(in the rows, 128 means zero)
One turn moves each row of this set onto another row. After a few examples, where does it send each row asked below?
dun: [147 125 142 143 144 155 190 126 144 127 121 117]
zor: [148 135 154 135 135 163 182 128 140 124 120 107]
Patig: [116 139 142 141 111 142 144 164 122 110 120 145]
lasaz: [133 127 116 129 123 149 136 149 149 110 122  96]
loram: [152 121 114 131 141 141 175 143 134 119 148 148]
sof: [152 131 148 128 140 163 188 129 142 128 121 113]
dupo: [141 135 141 139 135 163 190 128 138 116 123 109]
tezu: [127 117 121 124 127 149 130 152 146 117 121  98]
Dupup: [133 120 123 122 128 143 133 162 146 111 119 100]
zin: [155 127 120 126 133 141 169 143 135 117 155 153]
daz: [139 114 118  91 129 122 145 137 144 126 114 137]
fikop: [133 104 127 101 132 121 138 134 148 129 116 134]
Vali: [114 141 142 139 106 146 147 154 122 109 128 147]
lav: [136 111 128  88 136 126 147 124 146 129 119 127]
nuze: [140 112 130  97 139 118 148 133 143 133 110 142]
Geva: [118 158 149 115 137 149 151 140 112 146 119 135]
nazeg: [114 148 138 129 104 140 145 155 119 116 131 144]
zem: [156 119 124 127 142 148 184 146 119 113 138 141]
nika: [137 110 125  93 136 121 148 125 143 134 120 137]
Pirul: [142 132 146 140 138 162 185 127 140 127 120 106]
gev: [109 149 140 135 111 155 147 159 123 113 123 140]
Guti: [124 159 148 120 139 149 150 133 128 157 129 131]
tubu: [122 164 150 119 146 148 151 140 131 151 121 127]
lises: [148 130 148 138 134 159 184 125 142 123 117 106]
beli: [133 113 122 111 130 142 136 152 133 115 109  97]
vufib: [113 141 136 138 105 144 143 159 121 113 130 143]
Pureg: [146 131 154 139 143 158 183 133 142 127 111 110]
Rolip: [135 115 127  94 134 120 145 122 144 131 112 139]
Far: [154 124 123 124 149 141 176 148 134 117 145 152]
Fatu: [142 119 122  93 136 118 150 124 144 130 114 138]
nopob: [111 140 137 134 109 147 142 156 123 104 127 146]
demip: [121 159 147 113 145 153 146 125 137 150 129 129]
buf: [113 148 147 144 108 143 146 156 124 125 124 142]

loram turns into Guti
Fatu turns into zor
dun turns into buf
Now these:
nuze turns into Pureg
gev turns into daz
lav turns into dupo
beli turns into zem
Rolip turns into lises
Far turns into tubu
vufib turns into nika
lasaz turns into zin

One turn moves each row of this set onto another row. After a few examples, where does it send each row asked below?
Goru: [121 120 165 121 114 108 117 128 116 119 148 106 139 112 119]
Kapak: [119 122 157 117 105 100 120 127 118 129 142 107 138 113 128]
ledop: [131  98 144 118 127 127 149 142 129 128 123 122 153 165 141]
tikur: [160 141 143 119 111 130 155 127 158 148 144 122 139 137 117]
noret: [146 121 146 126 133 118 152 113 140  92 124 110 132 100 137]
zoz: [159 136 150 122 112 131 157 132 156 147 143 119 145 132 114]
Gok: [164 137 151 124 112 146 138 124 160 138 148 116 135 148 110]
zumo: [142 119 125 155 110 100 112 141 148  97 127 132 125 143 128]
Sovos: [146 112 138 158 100 108 118 148 141  93 118 121 123 147 123]
gilok: [139 123 132 151 113  96 139 153 137  90 125 130 121 133 116]
pife: [144 113 132 158 104 105 111 143 145  96 122 126 125 147 126]
lidaf: [160 132 157 126 113 137 155 133 154 144 143 116 147 132 110]
repe: [138 124 124 151 117  93 132 148 142  92 129 135 122 133 119]
namop: [142 117 139 154 107 102 138 155 135  89 120 124 120 137 114]
Gon: [132 111 136 113 143 136 144 135 132 111 140 129 138 175 127]
Pez: [131  98 145 122 143 136 136 137 132 119 136 126 155 165 132]
rikuz: [164 133 158 128 113 147 141 127 157 137 147 114 140 143 107]
bivo: [155 119 156 127 121 138 143 113 138  81 119  98 118 120 129]
pomin: [157 122 140 123 108 132 127 101 147  94 115 101 115 134 149]
puvu: [145 114 141 156 101 106 129 153 136  90 117 121 121 142 117]
dugi: [131 105 141 118 146 138 137 134 133 112 141 128 147 170 128]
Pafep: [132 110 135 108 127 127 156 140 128 120 127 125 136 175 136]
zuno: [158 121 150 125 112 139 133 107 142  85 116  97 113 132 137]
dum: [163 140 144 120 111 140 140 122 161 141 148 120 133 149 115]
nenos: [123 123 167 120 116 118 112 125 116 110 152 104 130 121 110]
duf: [163 131 160 128 114 143 148 132 155 139 145 114 144 136 107]
Sobez: [126 134 155 109 104 119 109 119 118 108 149 105 110 142 116]
Mol: [131 104 139 112 124 126 156 142 128 125 123 122 144 170 140]
kizom: [125 129 163 116 113 122 109 122 116 105 153 104 118 133 109]
neku: [161 142 141 118 110 133 147 123 160 146 146 122 135 145 118]
Luga: [125 137 148 106  95 110 113 119 119 118 143 107 109 143 125]
gigo: [123 135 146 106  91 101 119 121 119 127 138 108 117 135 134]
sope: [131  95 146 122 136 132 141 139 131 125 130 123 158 163 137]
redel: [148 125 129 122 120 113 136 102 150 105 120 113 129 113 156]
visom: [151 119 154 128 130 129 151 116 136  84 123 103 126 107 128]
Vuz: [132 114 134 108 135 132 152 137 129 114 134 127 133 178 131]
sopug: [119 129 149 111  97  97 122 125 119 132 138 108 130 123 135]
sigiv: [146 124 135 124 129 111 147 107 146 102 123 114 134 102 148]
ketol: [139 123 121 153 116  94 121 143 146  96 130 136 124 138 125]
Zok: [153 124 130 121 111 121 129 100 151 103 117 109 121 126 156]

zoz turns into tikur
sope turns into ledop
Now these:
Luga turns into Sobez
puvu turns into namop
bivo turns into visom

One turn moves each row of this set onto another row. After a few examples, where does it send each row asked below?
mepev: [103 131 146 142 115 103 130 105 119 135 109 130]
nes: [130 142 129 142  89 105 103 130 154 117 146 117]
sevap: [117 118 123 165  89 103 149 126 147 138 124 134]
lere: [122 122 102 120 124 107 133 115 122 155 140  96]
Mobe: [119 108  97 126 101 142 125 147 131 128 144 126]
Bilet: [121 145  95 129 120 104 115 122 131 160 121 102]
tasa: [118 126  87 129 111 145 110 132 127 115 138 115]
neb: [115 128  90 132  95 135 107 152 127 132 134 128]
pufo: [132 115  90 127 110 140 106 136 123 123 127 121]
peb: [130 120  88 126 110 144 113 133 134 117 134 112]
bupur: [117 114 124 164  86  97 146 127 134 141 125 135]
Nipan: [125 141 128 134 101 107 136 104 139 140 122  82]
ranuv: [122 137 135 134 100  96 141 108 154 130 117  98]
Nufof: [107 124 120 166  84  96 143 126 131 139 127 133]
rog: [111 117 110 126 141 127 138 111 131 153 135 117]
dof: [123 114  93 126  92 130 116 151 123 131 142 120]
sef: [120 115 146 142 109 117 110 121 129 118 150 142]
Kazar: [104 130 137 137 115 119 144  94 120 137 133  99]
sov: [106 127 119 167  86 100 147 127 145 135 128 132]
Zefa: [110 122  94 134 104 145 116 148 136 127 138 133]
godu: [117 129 135 139  94 105 112 121 131 113 164 117]
pogos: [119 123  90 130 110 141 104 132 116 121 134 122]
Lis: [ 95 137 139 139 108 102 143 100 132 124 131 107]
topul: [128 131 143 137 106  97 126 111 141 141  96 120]
Vezav: [109 133 143 144 123 124 127 100 121 147 107 122]
Mife: [110 142 103 136 139 126 119 119 141 158 116 123]
Retes: [131 142 134 140 107 113 120 109 137 149  96 108]
gel: [132 129 142 146 106 118  99 130 153 121 131 141]

Zefa turns into neb
sef turns into gel
Now these:
Nufof turns into bupur
Vezav turns into Retes
lere turns into rog
Lis turns into mepev
tasa turns into pogos

One turn moves each row of this set onto another row. After a few examples, where does it send each row asked below?
Q: [158 132 141 159 104 122 105 104 105 137 154 120 104 134]
W: [133 110 122 128  97 140 123 139 117 141 123 168 100 136]
E: [118 124 122 138  81 154 136 118 131 139 131  87  99 142]
H: [161 131 138 143 111 138 144 100 101 134 146 158 101 141]
A: [136 124 137 150 102 129 121 129 129 146 117 162 106 144]
J: [125 126 119 128  76 147 133 122 127 141 126  88  89 128]
G: [156 119 128 139  81 141 133 142 130 138 119 163 111 144]
M: [139 107 125 134 105 150 115 117  83 132 169 131 105 131]
Z: [163 127 126 129 105 132 135 102  97 128 147 160  88 133]
X: [152 109 119 136  86 146 151 135 130 158 136  88 108 144]
Y: [180 125 138 139  81 148 135 126  94 136 154 122 115 123]
D: [128  98 105 120  99 140 133 131 119 156 142  95  89 137]
R: [116 126 129 131  87 154 141 122 121 149 125  90  95 127]
N: [168 125 125 138  97 139 141 102 106 122 152 158  99 148]
K: [133 117 127 143 109 127 134 121 128 167 130  88  96 137]

J turns into E
M turns into Y
Now these:
X turns into K
W turns into G
Z turns into N

One turn moves each row of this set onto another row. After a few examples, where does it send each row asked below?
fifig: [129 116 107 122 154 131 128 101 128 118 132 107 126]
Gidu: [106 135 116 133 146 125 122 113 150 121  83 110 136]
bir: [130  90 132 120 148 120 128 116 123 147 111 147 151]
Nipa: [133 108 114 154 119 125 116 113 150 132  81 146 144]
Tav: [108 116 142 123 126 160 144 124 134 116 108 134 119]
Sefa: [141 132 103 140 117 108 136 104 134 109 103 104 139]
Betu: [129 130 118 141 131 108 133 112 143 100  79 111 138]
murur: [111 126 136 119 125 162 131 124 140 117 103 126 132]
kig: [150 105 122 148 116 113 157 119 112 116 116 150 139]
megu: [128 104 121 156 120 121 121 118 149 139  82 153 139]
motoz: [117 125 126 101  96 120 146 117 134 136 116 125 121]
timi: [101 124 118 131 153 128 116 110 152 141  98 113 127]
sak: [153  97 116 153 129 139 124 111 128 121 111 146 147]
Sog: [152  96 118 150 128 141 123 114 132 126 106 153 138]
Bimev: [129 139 111 150 117 110 144 114 134 106  89 107 138]
sati: [127 135 105 121 124 106 153 109 117 116 121 104 132]
maloz: [128 113 123 148 104  94 148 121 138 129  80 149 135]
Kunog: [106 126 127 134 103 156 141 120 140 139 113 128 114]
kav: [111 122 124 159 117 126 156 129 115 160 110 141 146]
Bolug: [110 124 129 163 122 122 155 125 113 160 115 141 138]
gunaz: [154 103 114 151 126 138 128 111 127 112 107 138 147]
Pufa: [118 105 141  98 122 133 144 115 133 121 114 136 113]
gefa: [130 111 127 148 107 102 156 129 127 135  90 158 128]
vezi: [134 104 115 133 118 112 143 113 112 162 130 138 145]
katik: [117 134 109 132 129 108 162 112 118 123 130 109 118]
namup: [133 111 114 130 146 131 139 107 118 142 145 120 125]
lafut: [149 109 121 144 112 109 161 118 114 108 106 142 140]
nomeg: [115 106 124 128 164 129 116 111 146 148 112 130 126]
pifu: [ 91 139 118 142 136 105 152 120 142 133  96 117 115]
rav: [107 109 141 147 148 132 141 131 125 144  91 150 152]
gonis: [112 131 123 144 132 114 171 125 116 143 128 125 119]
bedos: [128 119 115 126 153 138 129 104 127 126 132 105 130]
Supe: [127 113 125 152 109  96 155 125 131 133  87 154 134]
Fevim: [129 105 121 152 120 123 125 121 148 143  82 160 132]
gifa: [107 110 146 152 150 127 138 127 125 148  95 148 142]
Litam: [152 102 122 145 115 122 156 120 112 119 115 153 134]
todub: [103 124 116 133 157 127 118 110 153 128  99 117 125]
Lub: [114 114 125 110  99 129 141 113 141 143 120 131 108]
nikal: [133 105 122 140 123 114 141 110 109 160 135 137 137]
fogok: [125 113 138  95 122 137 141 120 127 112 116 128 129]
ved: [128  92 137 127 152 119 124 112 121 147 116 145 141]
nev: [ 91 126 134 142 148 113 149 129 141 147  96 135 119]
Kesos: [131 124 110 117 151 126 124 105 131 110 111 105 139]
Dinu: [102 146 109 136 123 105 150 119 137 126  93 107 129]
zunad: [141 122 111 132 128 106 125 104 142 104  92 109 140]
vopi: [ 92 138 125 134 134 102 154 122 140 140  99 115 117]
pino: [116 133 119 128 134 111 166 115 115 124 133 108 123]
pasad: [104 136 124 125  98 145 137 122 146 140 103 125 124]

gefa turns into Fevim
pino turns into vopi
motoz turns into pasad
Now these:
Bimev turns into Betu
Dinu turns into Gidu
nomeg turns into namup
katik turns into pifu
Tav turns into Pufa
bir turns into vezi
Nipa turns into gunaz
nikal turns into Bolug
kig turns into Supe

